[113 159  74 161 162 120 170 128 152 110  97  83 109  92 177 138 127 104
 123 110 180 122 151 106  79 126 125 145 141  79 161 113 159 199 121 116
 139  71 148 167 117]  resiv
[114 128  64 124 127 131 123 106 145 120 103  75 147  66 111 156 129  94
 111  52 174 141 104 127  94 125 123 145 105  78 121 165 157 162  86 112
 162  78 152 144 138]  gazus
[122 152 140 142 133 146 113 149 151 120 108 148 148 143 176  92 115  93
  90 146 143 110 157 136 163 113 124 147 141  82 156 112 161 199 124 112
 141  74 148 169 119]  runu
[122 152 140 142 133 146 113 149 151 120 108 148 148 143 176  92 115  93
  90 146 143 110 157 136 163 113 124 107 159 112 176 105 102 190 127  56
  85 182  92 181 124]  ges
[113 159 107  87 162 120  77 128 152 110  97  83 109  92 177 107 127 104
 123 110 180 122 151 106  79 126 125 145 141  79 161 113 159 199 121 116
 139 205 148 167 117]  Gik
len: [122 152 140 142 133 146 113] => 7
len: [113 159 107  87 162 120  77 128 152 110  97  83 109  92 177 107 127 104
 123 110 180 122 151 106  79 126 125 145 141  79 161 113 159 199 121 116
 139 205 148 167 117] => 41
len: [113 159  74 161 162 120 170 128 152 110  97] => 11

[128 136 116 138 141 144 136] = Tomif
[126 133 113 135 140 140 135] = tis
[163 133 164  69 185  83 171] = Vafu
[157 125 174  83 156  82 154] = kasup
[131 139 119 136 144 145 137] = seb
[153 126 148  48 186  75 162] = pas
[129 136 116 134 142 143 135] = Fevo
[134 120 151 111 120 103 126] = puban
len: [163 133 164  69 185  83 171] => 7
len: [134 120 151 111] => 4
len: [134 120 151 111 120 103] => 6
len: [131 139 119 136] => 4

[149 127 108 145 149 137 142 170 141 135 135 140 144 142  97 100 152 130
 149]  kagok
[122 129  87 103 119 101 130 118 116 132 117 140 112 146 128 105 119 122
  90]  dufal
[141 119 117 129 141 130 130 131 139 150 126 119 127 145 148  64 125 142
 109]  mafu
len: [141 119 117 129 141 130] => 6
len: [149 127 108 145 149 137 142 170 141 135 135 140 144] => 13

[ 41 129 177 154] -> Zigir
[ 87 131 137 153] -> fab
[ 73 132 133 167] -> suf
[109 145 111 155] -> luzad
len: [ 41 129] => 2
len: [109 145 111] => 3

[158 111 129 176 190 133] -> zef
[123 113  77 111 121  53] -> vafo
[ 80 155 122 103 107 108] -> dif
[167  86  86 150 162  74] -> kop
[ 89 172 150 126 120 151] -> vaget
len: [167  86  86 150] => 4
len: [ 89 172 150 126] => 4
len: [ 80 155 122] => 3
len: [123 113  77] => 3
len: [ 89 172 150 126 120 151] => 6
len: [167  86  86 150 162  74] => 6

[139 122 115 132 129 142 124 126 186 117 113 122 132 153 124 136 117 118
 135 133 132 125 145 115 120 144 112 137 119 140 131 127 125 139 132 127
 120 113 144 120 119 130 137 155 132 108] : Vepef
[133 125 124 132 127 132 126 127 186 125 125 126 146 113 130 132 125 125
 129 129 128 127 132 124 126 144 124 132 126 131 130 126 127 130 129 126
 135 123 131 123 126 125 131 159 130 124] : Zumo
[132 130  95  84 145 125 119 134 186 109  77 139 163 106  85 132 112 121
 165 130 137 113 152  95 107 144  82 145 124 146 137 148 121 152 141 147
 118 106 162 125 133 173 146 128 122  63] : fama
[131 128  95  86 145 124 118 133 186 110  78 138 107 213  85 134 111 120
 166 131 136 113 151  95 107 144  82 145 126 148 137 148 120 152 142 145
 124 105 163 125 132 173 148 128 125  63] : falo
[ 92 144 165 117 122  86 141 132 186 158 170 145 135 131 139 103 162 155
 109 119 120 136  82 165 146 144 172 101 153  90 116 132 135  98 118 134
 131 170  83 154 152 126 102 165 115 183] : vogur
[156 113 121 171 119 168 125 120 186 116 132 105 124 119 152 147 112 109
 115 134 130 134 151 121 127 144 126 139 108 147 130 108 126 135 126 108
 126 109 139 107 104  94 135 174 144 131] : Zona
[113 134 131 106 133 108 129 133 186 136 126 141 126 188 117 117 137 138
 135 126 127 127 117 131 128 144 130 121 139 117 126 137 130 125 128 138
 126 139 122 139 142 145 126 150 121 127] : Timo
[103 138 164 130 119  98 139 129 186 156 171 137 130 112 147 106 157 150
 104 121 117 139  88 164 148 144 173 104 146  93 117 125 136 100 116 129
 120 166  87 148 145 114 104 171 120 185] : nobam
[131 130  96  85 145 125 118 133 186 110  78 140 103 140  84 134 112 121
 166 132 136 114 151  96 108 144  82 146 126 148 139 150 121 152 142 146
 127 105 161 126 132 174 148 127 125  63] : veged
[106 140 138  96 132  96 133 135 186 140 131 148 127 172 112 111 145 145
 134 123 125 126 107 138 130 144 137 118 145 110 124 145 130 120 127 142
 132 147 116 146 148 151 118 147 117 133] : Zimo
[114 134 132 107 132 108 129 133 186 134 125 141 121 126 116 118 137 138
 133 125 127 126 116 132 127 144 131 122 140 118 125 139 130 125 127 138
 128 138 122 138 140 146 126 149 121 128] : nadi
[110 135 149 124 123 105 135 128 186 144 152 136 150  73 137 113 146 142
 114 124 121 132 102 149 139 144 155 113 139 106 122 129 133 111 121 129
 131 151 105 143 140 125 113 164 120 160] : didod
len: [133 125 124 132 127 132 126 127 186 125 125 126 146 113 130 132 125 125
 129 129 128 127 132 124 126 144 124 132 126 131 130 126 127 130 129 126
 135 123 131 123 126 125 131 159 130 124] => 46
len: [133 125 124 132 127 132 126 127 186 125] => 10
len: [ 92 144 165 117 122  86 141 132 186 158 170 145 135 131 139 103] => 16
len: [156 113 121 171 119 168 125 120 186 116 132 105 124 119 152 147 112 109
 115 134 130 134 151 121 127 144 126 139 108 147 130 108 126 135 126 108
 126 109 139 107 104  94 135 174 144 131] => 46
len: [110 135 149 124 123 105 135 128 186 144 152 136 150  73 137 113 146 142
 114 124 121 132 102 149 139 144 155 113 139 106 122 129 133 111 121 129
 131 151 105 143 140 125 113 164 120 160] => 46
len: [139 122 115 132 129 142 124 126 186 117 113 122 132 153 124 136 117 118
 135 133 132 125 145 115 120 144 112 137 119 140] => 30

[136 142 130 139 146 138 118 126 121 142 112 124 146 109 122 115 119 109
 131 136 116 105 128 136 139 123 128 123 138 134 113 141 143 106 126 134
 130 149 136 140 139 142 165 136] : gol
[141 154 107 119 126  75 115 130 116 147 123 108 174 125 121 145 124 160
 126 170 129 136 133 159 121 131 164 135 100 168 149 127 134 158 128 115
  86 125 120 148  98 110 154 110] : bon
[140 162 128 142 147 116 123 140  91 142 129 115 168  92 119 123 112 130
 129 165 145 125 105 167 122 122 148 101 127 164 124 128 137 114 126 108
 112 132 126 137 111 118 194 132] : vif
len: [141 154 107 119] => 4
len: [136 142 130 139 146 138 118 126 121 142 112 124 146 109 122 115 119 109
 131 136 116 105 128 136 139 123 128 123 138 134 113 141 143 106 126 134
 130 149 136 140 139 142 165 136] => 44

[143 101 165  78 108 140]  Dafe
[155 200 126 101 125 137]  zeko
[129 122 117 115 185 114]  Rozap
len: [129 122 117 115 185] => 5
len: [155 200 126 101] => 4
len: [155 200 126 101 125] => 5
len: [129 122 117] => 3
len: [155 200] => 2
len: [129 122 117 115 185 114] => 6

[145 128 117 139] -> zoku
[109 138 114 142] -> gupup
[200 161  66 138] -> Kide
[199 158  68 136] -> nek
[199 158  68 138] -> Bipus
[109 138 114 124] -> Bazet
[200 161  66 136] -> dor
[130 107 146 146] -> votif
len: [109 138] => 2
len: [199 158  68 138] => 4
len: [109 138 114 142] => 4
len: [200 161  66] => 3
len: [109 138 114 124] => 4
len: [200 161] => 2

[ 61 119  56  66  90 114 182 145 186 142 106  65 152 133 155 183  89 192
 173 152 132 157 138 135  68 115  70 153 119 160 148 122 159 154  85  73
 154  98 105 142 128 123  68 146 163 139 116 185]  Vek
[152  59 181 103  91 158 100 168 193  62 190 178 109 161 187 151 170  78
  57  68  80 192 152  67  57 200 114 143 126 146 182  67 173 156 197  76
  99 117 139 201 149 188 170  98  80 119 122  97]  radod
[ 97 193 188  60 127  87 170 145 187  75 187 127 104 112 137 121  74 103
 126 132 163  95  77 172  88  57 185 102 127  93  57 152 101 106  89 135
 165  94 159  88 174 122 102 113 178 109  89 128]  zep
[111  94 201  84  71 160 125  59 197 165 122 149  83  97 122 128 123 103
  73  65 178 111  64  94 153 190 137 160  90  78 115 106 142 138  98  59
 121 147 197  87  83 160 195  90 173 197 110 119]  Muba
[ 69 164 186 184 121 173 141 147 102  91  78 132  58 184 115 138 123 192
 185 138 186 198 115 156  89 200 177 199  94  77 193 190 104 183 180 189
  81 147  55 166 135 126 167 144  77 190  91  72]  lefid
[ 69 164 186 184 121 173 133 147 102  91  78 132  58 184 115 138 123 192
  96 138 186 198 115 124  89 200 177 199  94  77 164 190 104 183 180 189
  81 147  55 166 135 103 167 144  77 190  91  72]  posa
len: [ 69 164 186 184 121 173 141 147 102  91  78 132  58 184 115 138 123 192
 185 138 186 198 115 156  89 200 177 199  94  77 193 190 104 183] => 34
len: [ 61 119  56  66  90 114 182 145 186 142 106  65 152 133 155 183  89 192
 173 152 132 157 138 135  68 115  70 153 119 160 148 122 159 154  85  73
 154] => 37
len: [ 69 164 186 184 121 173 133 147 102  91  78 132  58 184 115 138 123 192
  96 138 186 198 115 124] => 24

